q224: |  -13 |  -42 |  -12 |   60 |   53 |  -78 |  -45 | -108 |  -42 |
q935: |  18 |  22 |   6 | -33 |   7 |  44 |  19 |  55 |  42 |
q193: |  28 |  19 |   0 |   2 | -23 |  -5 |  -7 |  24 |  18 |
diff q224: |  -13 |  -42 |  -12 |   60 |   53 |  -78 |  -46 | -108 |  -42 | | 7, | -45 |
diff q935: |  18 |  22 |   5 | -33 |   7 |  44 |  19 |  55 |  42 | | 3, | 6 |

q832: |   0 | -93 |  55 | -29 | -33 |  23 |
q630: | -56 |   0 |  53 |  37 |  40 | -35 |
q582: |  73 | -39 |  77 |   0 |   0 | -20 |
q311: |  47 |  25 |  67 |  51 |  40 | -70 |
q481: |  13 | -62 |  78 |   0 |  58 | -68 |
q496: |   0 |   0 |  38 |  49 | -17 |  10 |
q140: |  -5 | -33 |  -6 |  -3 | -32 |  -9 |
q251: |   84 |   -5 |   47 |    0 | -114 |   21 |
q895: |  24 |   0 |  28 | -60 |  -5 |  19 |
diff q496: |   0 |   0 |  38 |  48 | -17 |  10 | | 4, | 49 |
diff q311: |  47 |  25 |  67 |  51 |  41 | -70 | | 5, | 40 |
diff q481: |  13 | -63 |  78 |   0 |  58 | -68 | | 2, | -62 |
diff q895: |  24 |   0 |  27 | -60 |  -5 |  19 | | 3, | 28 |
diff q496: |   1 |   0 |  38 |  49 | -17 |  10 | | 1, | 0 |
diff q140: |  -5 | -33 |  -7 |  -3 | -32 |  -9 | | 3, | -6 |
diff q895: |  25 |   0 |  28 | -60 |  -5 |  19 | | 1, | 24 |

q837: |  14 | -27 |  27 | -14 |  33 |  32 | -15 | -23 |  12 |
q500: |  14 | -27 |  27 | -14 |  33 |  32 | -17 |   4 |   8 |
q693: | -27 | -88 |  32 | -42 |  37 |  14 |  93 | -47 | -44 |
q177: | -41 | -92 | -11 |   5 |  10 | -21 | -26 |   1 |  -7 |
diff q500: |  14 | -27 |  27 | -14 |  32 |  32 | -17 |   4 |   8 | | 5, | 33 |
diff q177: | -41 | -91 | -11 |   5 |  10 | -21 | -26 |   1 |  -7 | | 2, | -92 |
diff q693: | -27 | -88 |  32 | -42 |  37 |  13 |  93 | -47 | -44 | | 6, | 14 |
diff q837: |  15 | -27 |  27 | -14 |  33 |  32 | -15 | -23 |  12 | | 1, | 14 |
diff q693: | -27 | -89 |  32 | -42 |  37 |  14 |  93 | -47 | -44 | | 2, | -88 |

q829: |  24 | 109 | -50 | -35 |  60 | -33 |  59 |
q134: |  13 |  81 | -34 | -23 |  44 | -50 |  56 |
q99: |  23 | 108 | -50 | -35 |  60 | -33 |  59 |
q408: |  13 |  81 |   8 | -23 |  44 | -50 |  56 |
q592: |   0 |  88 | -14 | -30 |  56 | -46 |  64 |
q704: | -17 |  28 | -13 | -15 |  28 | -16 |  29 |
diff q592: |   0 |  88 | -14 | -30 |  56 | -46 |  63 | | 7, | 64 |
diff q134: |  13 |  81 | -35 | -23 |  44 | -50 |  56 | | 3, | -34 |
diff q592: |   0 |  88 | -14 | -31 |  56 | -46 |  64 | | 4, | -30 |
diff q829: |  24 | 108 | -50 | -35 |  60 | -33 |  59 | | 2, | 109 |

q754: | -59 | -33 |   1 |  39 | -53 | -14 |  14 |  18 | -51 |  44 |  28 | -34 | -57 |
q994: | -113 |   62 |   12 |  -43 |   -4 |  -11 |   36 |   19 |    5 |   57 |   23 |   66 |  -69 |
q896: | -59 | -33 |   1 |  39 | -53 |   9 |  14 |  18 | -51 |  44 |  28 | -34 | -57 |
q308: | -113 |   15 |   -2 |  -32 |  -36 |   -9 |   21 |   16 |   24 |   59 |   44 |   26 |  -56 |
q272: |  80 |  -3 |  23 | -10 |  86 | -20 |  52 |   5 | -13 | -30 | -34 |   7 | -69 |
q725: | -72 |  20 | -14 | -43 | -52 |  48 |  -5 |   1 | -51 | -32 | -20 |  13 | -10 |
q25: |  35 |  91 |  29 |   4 |  26 | -20 |   9 |  79 | -39 | -22 | -17 | -69 |  29 |
diff q308: | -113 |   15 |   -2 |  -32 |  -36 |   -9 |   21 |   16 |   24 |   59 |   44 |   26 |  -55 | | 13, | -56 |
diff q308: | -113 |   15 |   -1 |  -32 |  -36 |   -9 |   21 |   16 |   24 |   59 |   44 |   26 |  -56 | | 3, | -2 |

q306: |  23 |  69 | -30 | -15 |   0 |  31 |  31 | -62 | -46 | -25 |   7 | -48 | -24 |   4 | -50 |  28 | -98 |  33 |
q635: |   2 | -14 | -15 |   3 |  36 |   4 |  12 |   3 |  -7 | -25 |   5 | -12 |  25 | -18 | -14 | -10 |  -4 | -13 |
q627: |  23 |  69 | -30 | -15 |   0 |  31 |  31 | -62 | -46 | -25 |   7 | -48 | -24 |   4 |  19 |  28 | -98 |  33 |
q923: |   2 | -14 |  37 |   3 |  36 |   4 |  12 |   3 |  -7 | -25 |   5 | -12 |  25 | -18 | -14 | -10 |  -4 | -13 |
q611: |  7 |  1 |  0 | -3 | -1 |  0 |  2 | -2 | -1 | -1 | -3 | -3 |  1 | -4 | -1 |  0 |  2 |  1 |
diff q923: |   2 | -14 |  37 |   3 |  36 |   4 |  12 |   4 |  -7 | -25 |   5 | -12 |  25 | -18 | -14 | -10 |  -4 | -13 | | 8, | 3 |
diff q635: |   2 | -14 | -15 |   3 |  36 |   4 |  11 |   3 |  -7 | -25 |   5 | -12 |  25 | -18 | -14 | -10 |  -4 | -13 | | 7, | 12 |
diff q923: |   2 | -14 |  37 |   3 |  36 |   4 |  13 |   3 |  -7 | -25 |   5 | -12 |  25 | -18 | -14 | -10 |  -4 | -13 | | 7, | 12 |
diff q627: |  23 |  69 | -30 | -15 |   0 |  31 |  31 | -62 | -46 | -25 |   7 | -48 | -24 |   4 |  18 |  28 | -98 |  33 | | 15, | 19 |
diff q306: |  23 |  69 | -30 | -15 |  -1 |  31 |  31 | -62 | -46 | -25 |   7 | -48 | -24 |   4 | -50 |  28 | -98 |  33 | | 5, | 0 |
diff q635: |   2 | -14 | -15 |   3 |  36 |   4 |  12 |   3 |  -7 | -25 |   5 | -12 |  24 | -18 | -14 | -10 |  -4 | -13 | | 13, | 25 |

